Rotation paths and how fast each direction turns (degrees each step):
Each turn is a multiple of 5 degrees from 10 to 175, or 0.
Each row of a path follows its step; steps can be skipped.
Rotation 1:
step 2: [-1.25 -2.92 -1.27 +2.34 +0.89 +3.05 +1.58 -0.78 -2.35 -0.38 +0.42 -2.83 +0.98 -1.78 -0.39 +0.38 +2.59 -1.08 -0.48 -2.87 +1.93 +1.28 +1.31 +0.95 +0.50 +2.37 +0.49 +1.31 -0.60 -0.44 +0.40 -0.24 -0.72 -0.60 +0.92 +0.15 +0.12 +0.34 +2.47 +0.24 -1.98 -0.28 +0.71]
step 9: [+0.58 -0.50 +0.70 -1.53 -1.16 +1.86 -0.29 +0.09 +0.61 -2.30 -1.50 +1.32 +2.15 -0.23 -2.19 +1.65 +2.55 +1.71 +1.83 -0.66 +0.21 +0.60 +1.19 -0.31 -1.24 -2.02 +0.14 +0.62 +0.77 +1.01 -0.11 +0.14 -0.36 +3.28 +2.39 +3.11 -1.10 +0.38 +2.02 -1.08 +0.43 -1.89 -1.95]
step 11: [-0.54 +2.21 -1.48 -0.67 -0.63 +5.00 -0.01 -2.98 -0.95 -0.80 -1.44 +0.97 +1.50 -0.88 -0.62 +0.87 +1.56 +0.33 -0.31 -1.69 -0.24 +2.70 +1.26 +1.89 -1.47 +0.07 +1.83 -1.06 +0.40 +1.69 +0.58 +2.25 -0.78 -0.12 -0.68 +0.25 +0.83 +1.62 -1.17 +0.94 -2.14 -0.27 +0.58]
step 13: [-0.74 +3.60 -1.88 -1.37 -0.41 -0.34 -0.58 -1.46 -0.58 +0.08 -1.12 -0.66 +1.05 +1.03 +0.90 -0.61 +1.80 +0.34 -1.33 -0.87 +2.07 +2.19 +2.29 +1.23 -0.76 +0.36 -2.29 -0.76 +0.97 -1.42 -2.19 +0.62 +1.32 -0.92 -0.83 +0.93 +0.35 +0.52 +4.96 +0.10 -0.58 -0.87 -0.67]
step 17: [-0.61 +1.57 +0.09 -2.27 +1.38 -0.51 -2.10 +0.40 -0.73 -1.07 -2.55 -1.13 +2.49 -0.71 +0.38 -1.17 +1.28 +0.94 -0.57 -2.66 +0.17 +0.07 -2.70 +0.75 +4.14 +0.68 +0.31 -0.08 -2.02 -0.27 -0.34 +2.39 +1.88 +0.64 -0.67 -0.66 -0.44 -0.76 -0.68 +1.42 +0.18 -2.84 -0.31]
step 21: [-0.35 -0.41 +1.57 +1.35 -0.28 +1.11 +1.29 -0.44 -2.64 -0.74 +1.45 -0.67 +2.24 +0.56 -0.69 -0.75 +0.95 -0.52 +0.74 -0.53 +1.89 -0.39 -1.75 -3.79 +1.27 +0.85 -0.05 -1.66 -1.76 +1.54 +0.61 -0.93 +0.23 +1.57 +0.72 +1.48 +0.55 +0.04 +2.19 -2.24 -0.51 -3.47 -2.16]
step 24: [+1.02 +1.10 +1.24 +1.43 -0.98 +0.69 +0.16 -0.96 -0.39 +0.23 -0.29 +2.38 +1.59 +0.71 +0.39 +1.85 -0.84 -0.89 -1.06 +0.70 +0.70 +1.35 -1.83 +0.00 +0.15 +1.48 +0.27 -1.38 +0.52 -1.16 -0.19 -1.92 +2.75 +0.13 -2.32 -0.63 -2.41 +2.00 +1.20 -2.77 -1.14 -4.39 +1.15]
Directions:
[+0.25 -0.19 +0.81 -0.16 -0.03 +0.44 -0.25 -0.07 -0.01 +0.18 -1.28 +0.00 -0.96 +0.23 -0.80 -0.15 -0.99 +0.05 +0.25 +0.22 +0.55 -0.14 +0.12 +0.19 -0.07 +0.23 +0.01 -0.30 +0.59 -0.62 +0.19 +0.08 +0.19 +0.47 +0.08 -0.14 -0.38 -0.14 +0.48 +0.23 -0.14 -0.06 +0.17]
95
[-0.31 +0.08 -0.01 +0.87 +0.05 -0.33 -0.31 +0.37 -0.54 -0.69 -0.15 -0.55 -0.41 -0.13 +0.35 +0.16 +0.27 +0.17 -0.24 -0.63 +0.41 -0.31 -0.01 -0.21 +0.63 +0.11 -0.90 +0.70 +0.59 -0.52 +0.29 +0.26 +0.16 -0.24 +0.37 -0.55 +0.42 -0.30 -0.43 +0.75 -0.10 -0.04 +0.10]
25
[+0.01 -0.50 +0.36 -0.25 -0.49 +0.88 +0.59 +0.17 -0.30 -0.78 +0.60 -0.44 -0.35 -0.46 +0.07 +0.69 +0.09 -0.19 +0.12 +0.08 +0.34 +0.35 -0.64 +0.29 -0.08 +0.53 +0.08 -0.22 +0.15 -0.04 +0.63 +0.21 +0.48 -0.14 +0.17 +0.18 -0.11 -0.03 -0.28 -0.79 +0.93 -0.32 +0.19]
115
[+0.60 -0.20 +0.30 -0.05 +0.31 -0.53 -0.56 +0.08 +0.54 +0.36 -0.49 -0.03 +0.07 -0.55 -0.32 +0.23 +0.25 +0.30 -0.55 -0.68 +0.48 +0.75 -0.23 -0.58 -0.25 -0.83 +0.45 +0.09 -0.15 +0.02 +0.83 +0.44 -0.21 +0.29 +0.29 +0.13 -0.10 +0.06 -0.87 -0.40 +0.15 -0.12 -0.28]
125
[-0.18 +0.01 +0.23 -0.26 -0.77 -0.10 -0.04 +0.90 -0.07 -0.24 +0.21 -0.30 +0.23 +0.49 -0.04 +0.03 -0.04 -0.29 +0.41 -0.40 -0.03 -0.13 +0.16 +0.02 +0.68 -0.02 +0.56 -0.53 -0.23 -0.26 +1.02 -1.13 -0.64 +0.14 +0.08 +0.17 -0.12 -0.28 -0.19 +0.04 -0.87 +0.04 -0.42]
155
Rotation 2:
step 1: [+1.06 -0.40 +0.51 -0.22 -0.73 -0.79 -0.07 +1.22 +0.30 +1.03 -1.52 +0.37 +0.55 +0.66 -0.25 -1.77 +2.25 +1.21 -1.54 +3.09 -1.58 -1.11 +0.34 +0.36 +0.13 +0.19 -1.14 +2.32 -0.62 -1.61 -0.17 +2.51 -3.54 -1.13 +1.34 -2.00 -1.03 -0.43 -0.70 -2.23 +1.07 +1.39 -0.99]
step 4: [-1.63 -2.24 +0.28 -0.41 -0.76 -0.66 -1.54 -0.26 -0.71 -0.31 -4.22 +2.83 -0.45 +1.74 -1.06 +1.18 +2.34 -1.05 -0.42 -1.30 -1.71 +1.11 +0.93 -1.36 -1.11 -0.87 +1.47 -0.85 -0.21 -0.82 -2.22 +1.54 -0.40 -0.45 +0.57 -0.89 -0.22 +0.14 +2.19 +0.92 +0.14 -0.49 -1.37]
step 5: [-1.08 -1.04 +0.06 +0.49 -0.17 -2.40 -0.24 -1.11 +0.02 -2.25 -0.70 -0.56 -1.99 -1.01 +2.24 -1.22 -0.38 +0.62 +0.91 -1.22 +1.66 +0.75 +1.51 -0.51 -0.11 +0.48 -3.48 +1.06 -3.09 -0.01 +0.68 +2.30 -1.14 +2.34 -0.53 -0.47 +0.82 +0.47 -2.05 +0.02 +1.90 -0.31 -0.25]
step 6: [-0.15 +0.84 -0.01 -0.12 -0.14 +0.10 +0.53 -0.70 +2.13 +1.74 +0.33 -1.68 -2.18 +0.12 -0.35 -0.85 -2.22 +2.58 +2.01 -0.01 +0.79 -0.88 -1.01 -2.17 +1.51 -1.05 +1.76 -1.80 +0.34 +0.77 -1.73 +0.75 -0.95 -3.03 -0.81 -2.77 +1.24 -0.79 +0.55 -0.62 +1.97 -0.71 +0.39]
step 10: [+1.80 +1.11 -2.37 -0.82 -0.32 +1.29 +1.52 -1.39 +1.85 -0.57 +0.52 -1.45 +1.06 -0.02 +2.07 -1.91 +2.32 -1.50 -0.65 +0.08 +0.89 -0.21 -0.98 -2.01 +2.11 -0.93 -1.13 +1.90 +0.99 +1.74 -0.89 -0.45 -1.68 -0.32 -0.68 -0.74 +1.30 -0.69 +0.01 +1.36 -0.97 +1.74 -2.47]
step 13: [-1.42 -2.80 -0.62 -0.76 +0.67 -2.14 +0.33 -0.15 -0.29 -2.70 +2.08 -0.47 +0.57 -0.43 +0.56 -1.27 -0.08 +1.25 +2.89 -0.43 -0.79 +2.05 +1.90 -2.27 -0.84 -1.16 +2.14 +1.11 +0.31 +2.13 -1.21 -0.03 +0.61 -0.19 +0.16 -1.54 +0.80 +0.71 +0.58 +0.44 -0.74 +2.42 -0.96]
step 20: [-0.83 -1.93 +2.27 -0.64 -1.42 +0.04 -0.97 -1.11 +0.97 +2.72 +2.91 +0.94 +0.28 -0.43 -1.93 -0.44 -0.74 +1.33 +2.39 +1.58 -1.06 +0.11 +0.05 +1.71 -0.46 +0.13 +0.35 -1.38 -0.87 -0.10 +0.48 +0.15 -1.46 -2.44 -0.66 -1.24 +1.98 +1.27 -0.95 +1.97 +1.67 +0.86 -0.55]
Directions:
[-0.16 +0.31 +0.53 -0.40 -0.28 -0.06 -0.87 -0.52 -0.07 +0.09 +0.14 -0.73 +0.19 +0.13 +0.15 +0.12 +0.29 -0.12 +0.02 -0.65 +0.02 -0.75 +0.19 +0.45 -0.24 -0.47 -0.58 +0.10 +0.10 +0.32 +0.60 +0.32 +0.73 +0.44 +0.13 +0.64 -0.54 +0.50 -0.28 +0.03 +0.88 +0.33 -0.17]
160
[+0.26 -0.24 -0.48 -0.48 -0.20 +0.41 +0.41 +0.24 +0.35 +0.39 -0.57 -0.49 -0.25 +0.58 -0.50 +0.03 +0.36 +0.61 +0.53 +0.15 -0.29 +0.15 -0.71 -0.46 +0.42 -0.54 +0.20 -0.03 +0.62 -0.05 -0.28 +0.62 +0.56 +0.50 +0.75 -0.02 +0.26 +0.27 -0.55 -0.50 -0.21 +0.25 -0.34]
160
[-0.48 -0.37 -0.02 -0.10 -0.76 -0.01 +0.80 -0.01 -0.53 -0.28 -0.34 -0.29 -0.29 +0.38 +0.33 -0.67 -0.68 +0.67 -0.09 -0.07 -0.04 +0.00 +0.32 -0.21 +0.11 -0.38 -0.33 +0.06 +0.03 +0.25 +0.52 -1.15 +0.10 +0.42 -0.72 +0.59 +0.09 +0.13 -0.46 -0.20 -0.32 -0.42 +0.09]
130
[+0.18 +0.69 -0.19 -0.16 -0.28 +0.31 -0.06 +0.61 +0.06 -0.18 -0.01 +0.82 -0.14 +0.21 -0.38 +0.45 +0.00 -0.15 -0.19 -0.53 -0.37 -0.44 +0.76 -0.07 +0.73 -1.06 -0.28 -0.40 -0.88 -0.53 +0.11 +0.02 +0.32 -0.25 +0.23 +0.31 +0.17 +0.00 +0.08 +0.28 -0.74 +0.19 +0.29]
95
[+0.57 -0.19 -0.23 +0.06 +0.81 -0.22 +0.52 +0.01 -0.60 -0.20 +0.53 +0.17 +0.33 -0.14 +0.18 -0.62 +0.24 +0.04 -0.03 -0.27 +0.15 +1.00 -0.35 -0.05 +0.15 -0.47 -0.74 +0.26 -0.22 +0.24 -0.22 +0.58 +0.96 +0.31 -0.42 +0.13 +0.15 -0.07 -0.04 +0.97 +0.11 -0.01 +0.26]
135
[+0.15 +0.02 -0.86 -0.71 -0.06 +0.46 +0.05 +0.36 +0.64 +0.58 +0.37 +0.50 +0.16 +0.02 -0.26 -0.78 -0.28 +0.04 -0.30 -0.30 +0.29 -0.09 +0.29 +0.80 -0.51 +0.35 -0.32 -0.58 +0.50 +0.25 -0.31 -0.13 +0.13 -0.33 -0.05 -0.22 -0.02 +1.00 -0.11 -0.14 +0.18 -0.42 +0.58]
80
[-0.25 +0.58 -0.24 +0.40 -1.35 -1.00 -0.16 +0.56 +0.16 +0.03 +0.32 -0.33 -0.41 -0.68 +0.53 -0.09 +0.05 +0.45 +0.01 -0.36 -0.06 +0.54 -0.02 +0.09 -0.30 +0.02 +0.38 -0.23 +0.37 -0.14 +0.04 +0.63 +0.56 -0.26 +0.19 +0.16 +0.47 -0.33 +0.41 -0.07 +0.01 -0.28 +0.29]
45
Rotation 3:
step 2: [+2.01 +0.22 -1.12 -1.34 -0.68 +0.59 +0.24 +0.24 +0.17 +1.02 -0.21 -0.70 -2.41 -1.05 +0.26 -2.25 -1.73 +0.88 -2.36 +2.57 +1.75 -0.64 -2.65 -2.46 +1.73 +0.82 +0.00 -0.46 +0.70 +1.36 +0.51 +0.74 -2.41 -1.03 +0.67 +0.31 -1.74 -0.35 -0.17 -2.89 +0.28 +1.34 +0.55]
step 8: [-0.05 -2.02 -2.92 +1.11 +0.33 +1.29 +0.21 +0.40 +0.61 +0.34 +1.22 -1.69 -1.03 -1.57 +0.32 -0.14 -0.67 +0.88 +1.35 +1.80 -1.26 -3.81 +0.24 +0.15 +1.02 +2.72 +1.42 -1.22 -0.46 +1.59 -1.03 -0.99 -0.23 -1.06 -0.25 -1.62 +1.45 +1.39 +1.37 -1.55 +0.56 +1.09 +2.24]
step 11: [+0.37 +1.27 +0.39 +1.58 -0.17 -1.39 -0.46 +2.90 +2.42 -0.38 +1.35 -1.82 -1.62 +2.65 +0.94 +0.96 +0.57 -0.23 +1.71 -0.24 +0.26 -1.94 -0.17 +0.05 -1.60 +1.75 +1.31 +0.46 -0.28 -2.18 +2.50 -1.22 -1.80 -1.22 -0.45 -1.06 -1.52 -1.27 -0.37 +0.41 +2.05 +0.17 +1.05]
step 15: [-1.84 -0.05 +1.68 -0.64 -1.39 -0.76 -0.73 -0.54 -1.71 -1.02 +1.34 -1.63 -0.31 +1.16 +2.00 +0.15 +2.01 +1.29 +0.28 -1.22 -0.10 +1.67 -1.69 -2.74 -3.68 +1.44 -1.06 +0.08 +0.44 -0.49 -1.47 +0.84 -1.16 -3.09 +1.72 +0.09 +0.41 +0.40 -0.49 +0.67 +1.22 +0.18 +0.86]
step 20: [+1.56 -0.86 -0.05 +0.19 +0.38 +0.79 -0.27 +0.44 -0.74 -0.31 -1.35 -2.65 +0.17 +0.78 +2.43 +1.00 +0.36 +0.37 +0.70 -0.19 +1.99 -1.00 -0.16 -2.86 +1.31 -2.35 +0.43 +1.20 +0.56 +0.09 -0.02 +3.48 -3.22 +1.38 +0.67 +1.26 -1.76 +1.09 +1.24 -1.58 -0.94 +0.85 -0.67]
step 21: [-1.54 +0.53 +0.98 +1.35 -1.77 +2.31 -1.30 +0.64 -0.71 -1.39 +0.80 -0.28 +0.13 +1.73 +3.02 -0.06 -1.73 -2.44 -0.70 -1.38 -0.94 -0.86 -2.49 -1.48 +0.47 +0.76 -1.62 -0.35 +0.05 +2.07 -0.02 +2.04 +0.74 +0.59 +0.33 +1.24 -0.45 +0.39 -2.23 -1.38 +1.20 -1.66 +1.56]
step 22: [+0.45 +0.33 +0.56 -0.50 +0.40 -0.39 +0.80 -2.17 +0.02 -0.23 +0.28 -0.38 +0.27 +0.08 +0.62 +1.29 +0.74 -2.65 +1.94 -1.21 -1.28 +0.65 +0.12 +0.59 +1.77 +0.80 -3.20 -0.33 -0.05 +1.42 +0.81 +0.40 +1.85 +2.99 +1.01 +0.40 -3.25 +2.10 +2.61 +1.27 +1.12 +0.23 -1.26]
Directions:
[+0.20 -0.09 +0.12 -0.05 -0.21 -0.17 +0.22 +0.44 +0.08 +0.66 -0.54 -0.38 -0.61 +0.46 -0.75 -0.08 -0.47 +0.42 +0.05 -0.45 -0.23 -0.24 +0.00 +0.46 +0.27 +0.95 -0.10 +0.48 -0.57 -0.21 -0.40 -0.15 -0.40 -0.82 +0.20 +0.63 +0.17 +0.36 +0.04 +0.42 -0.23 +0.39 +0.78]
10
[+0.60 +0.72 -0.29 +0.94 +0.40 -0.23 -0.32 -0.26 -0.31 -0.62 +0.60 -0.32 -0.40 -0.21 -0.59 +0.19 -0.37 -0.51 +0.21 +0.16 -0.52 +0.17 -0.21 -0.84 +0.44 +0.19 +0.29 +0.17 +0.24 -0.28 -0.16 +0.11 -0.65 -0.19 +0.04 +0.67 +0.55 -0.15 -0.30 +0.19 +0.13 -0.21 -0.57]
80
[-0.14 +0.02 -0.31 -0.30 -0.25 +0.24 -0.46 -0.47 +0.18 +0.01 +0.26 +0.02 +0.13 +0.07 -0.03 +0.43 +0.36 -0.08 +0.86 +0.36 +0.02 +0.17 +0.67 +0.36 +0.65 -0.74 -0.46 -0.63 -1.13 -0.69 +0.41 +0.34 -0.69 -0.07 +0.56 +0.26 -0.02 +0.05 +0.39 +0.33 -0.26 +0.22 +0.00]
175
[-0.14 +0.07 -0.43 -0.47 +0.03 -0.39 -0.54 +0.36 +0.08 +0.47 +0.32 +0.24 -0.60 +0.23 +0.60 +0.76 -0.27 -0.95 -0.88 -0.21 -0.30 +0.18 +0.07 -0.20 +0.14 +0.12 -0.39 +0.80 +0.00 -0.18 +0.35 +0.34 +0.16 +0.55 +0.19 +0.30 -0.62 -0.52 -0.11 +0.01 -0.03 +0.77 +0.09]
40
[+0.06 +0.63 -0.27 -0.01 -0.17 +0.56 +0.05 +0.54 +0.25 -0.03 -0.07 +0.07 +0.62 -0.56 +0.73 +0.50 -0.48 -0.28 -0.07 -0.08 +0.09 -0.26 +0.18 +0.41 -0.13 +0.38 -0.13 -0.41 +0.28 -0.31 -0.58 +0.57 -0.47 +0.04 -0.06 -0.52 +1.25 -0.15 -0.37 +0.03 +0.49 +0.38 +0.69]
140
[-0.17 +0.16 -0.28 +0.60 -0.17 +0.80 -0.41 -0.33 +0.30 -0.01 -0.91 -0.62 +0.18 -0.58 +0.55 -0.22 +0.01 -0.56 -0.15 -0.07 -0.22 -0.42 +0.50 +0.12 +0.34 +0.07 +0.29 -0.37 +0.11 +0.21 -0.06 -0.75 +0.36 -0.55 -0.38 +0.51 -0.81 +0.06 -0.18 +0.35 +0.12 +0.68 -0.39]
20
[+0.32 -1.01 -0.26 -0.19 +0.51 +0.73 -0.40 -0.29 +0.09 +0.16 +0.09 +0.29 -0.67 +0.05 -0.26 +0.19 +0.05 +0.40 -0.16 +1.19 +0.23 +0.06 +0.20 +0.52 +0.09 +0.18 -0.32 +0.17 +0.48 +0.34 -0.68 -0.15 -0.15 +0.33 -0.04 +0.21 +0.11 -0.34 -0.03 +0.68 +0.90 -0.13 -0.15]
70
